128 stands for zero in the data rows.
Here are some points, each followed by its number:
[89, 105, 80, 181, 104, 148, 245, 88, 132, 105] 0
[255, 72, 81, 97, 106, 133, 216, 152, 251, 96] 1
[99, 92, 181, 128, 111, 131, 64, 153, 119, 99] 2
[63, 160, 132, 140, 122, 122, 78, 111, 93, 134] 3
[129, 112, 145, 144, 116, 129, 72, 180, 140, 86] 4
[114, 78, 157, 130, 103, 148, 61, 153, 133, 88] 5
[62, 128, 154, 140, 116, 132, 80, 107, 90, 137] 6
[66, 187, 152, 129, 146, 105, 110, 109, 88, 164] 7
[255, 92, 74, 73, 148, 109, 255, 100, 255, 162] 8
[62, 126, 112, 137, 152, 114, 133, 95, 72, 178] 9
[81, 123, 158, 136, 120, 122, 82, 133, 106, 114] 10
[98, 181, 113, 149, 133, 133, 167, 113, 110, 114] 11
[122, 102, 105, 116, 131, 124, 124, 130, 122, 113] 12
[141, 79, 168, 129, 99, 152, 56, 173, 150, 83] 13
[240, 48, 203, 125, 76, 195, 45, 227, 222, 60] 14
[63, 211, 151, 131, 159, 111, 109, 101, 79, 173] 15
[202, 141, 114, 95, 140, 116, 185, 119, 176, 130] 16
[61, 139, 108, 129, 157, 110, 123, 94, 71, 193] 17
[96, 104, 71, 179, 112, 148, 255, 88, 101, 118] 18
[108, 112, 103, 115, 139, 119, 135, 116, 110, 134] 19
[101, 216, 91, 89, 233, 100, 188, 83, 98, 255] 20
[86, 87, 120, 130, 106, 144, 61, 139, 107, 107] 21
[80, 106, 145, 131, 112, 133, 62, 136, 117, 104] 22
[100, 185, 113, 147, 137, 132, 160, 112, 107, 116] 23
[122, 129, 152, 123, 124, 120, 108, 146, 144, 100] 24
Which three points above are nearest to each new point by angle? Their numbers follow each, nearest first.
[81, 111, 154, 138, 122, 124, 81, 137, 106, 112] 10 22 2
[178, 95, 136, 132, 96, 141, 80, 198, 165, 83] 14 13 4
[160, 72, 185, 132, 99, 152, 57, 183, 155, 78] 13 14 5
[189, 90, 91, 108, 111, 128, 119, 147, 146, 114] 1 14 8
[125, 114, 146, 127, 118, 127, 83, 161, 143, 90] 4 13 24
[75, 129, 152, 138, 121, 124, 81, 133, 100, 115] 10 6 22
[255, 58, 129, 126, 71, 168, 62, 253, 255, 64] 14 13 4
[255, 93, 71, 73, 155, 108, 255, 95, 247, 171] 8 16 1
[111, 120, 125, 143, 117, 125, 82, 168, 130, 91] 4 5 22
[255, 48, 203, 125, 73, 196, 44, 235, 236, 57] 14 13 4
[80, 87, 125, 130, 107, 136, 59, 133, 108, 108] 21 22 5
[68, 131, 95, 149, 125, 124, 100, 115, 89, 134] 3 9 6
[112, 225, 94, 80, 243, 96, 215, 80, 100, 255] 20 17 15
[255, 97, 100, 89, 107, 125, 240, 149, 255, 98] 1 8 16
[102, 196, 89, 83, 239, 99, 205, 80, 98, 255] 20 17 9
[119, 120, 134, 144, 117, 128, 75, 179, 135, 88] 4 13 5
[76, 119, 148, 140, 122, 124, 75, 136, 103, 110] 10 22 6
[79, 202, 93, 101, 195, 108, 145, 86, 86, 238] 20 17 15
[77, 114, 153, 137, 108, 131, 60, 133, 116, 110] 22 10 2
[97, 139, 82, 154, 134, 134, 189, 99, 94, 131] 18 0 11
[111, 109, 109, 115, 136, 116, 133, 121, 119, 127] 19 12 9
[255, 68, 87, 106, 91, 142, 147, 183, 229, 88] 1 14 8
[67, 79, 107, 138, 118, 134, 73, 107, 91, 128] 21 22 6
[193, 92, 107, 112, 107, 141, 109, 161, 147, 97] 14 1 13
[84, 113, 97, 149, 122, 121, 98, 128, 100, 117] 21 3 22
[114, 134, 138, 117, 133, 114, 108, 133, 139, 110] 24 22 10
[73, 88, 111, 134, 111, 132, 67, 116, 99, 124] 21 22 6
[123, 127, 150, 124, 117, 124, 95, 152, 143, 94] 24 4 13
[213, 50, 183, 127, 75, 194, 44, 206, 198, 64] 14 13 5
[65, 107, 107, 136, 115, 128, 78, 107, 88, 136] 6 3 21
[94, 208, 91, 92, 213, 103, 178, 84, 90, 255] 20 17 15
[89, 218, 93, 96, 211, 104, 172, 85, 91, 244] 20 17 15
[255, 72, 121, 118, 87, 154, 79, 211, 255, 66] 14 1 13
[107, 255, 123, 88, 231, 100, 175, 85, 113, 243] 20 15 7
[66, 119, 76, 156, 118, 131, 142, 93, 89, 143] 9 17 19
[198, 151, 111, 92, 149, 112, 216, 114, 175, 143] 16 8 1
[151, 54, 189, 126, 80, 179, 44, 176, 177, 70] 13 14 5
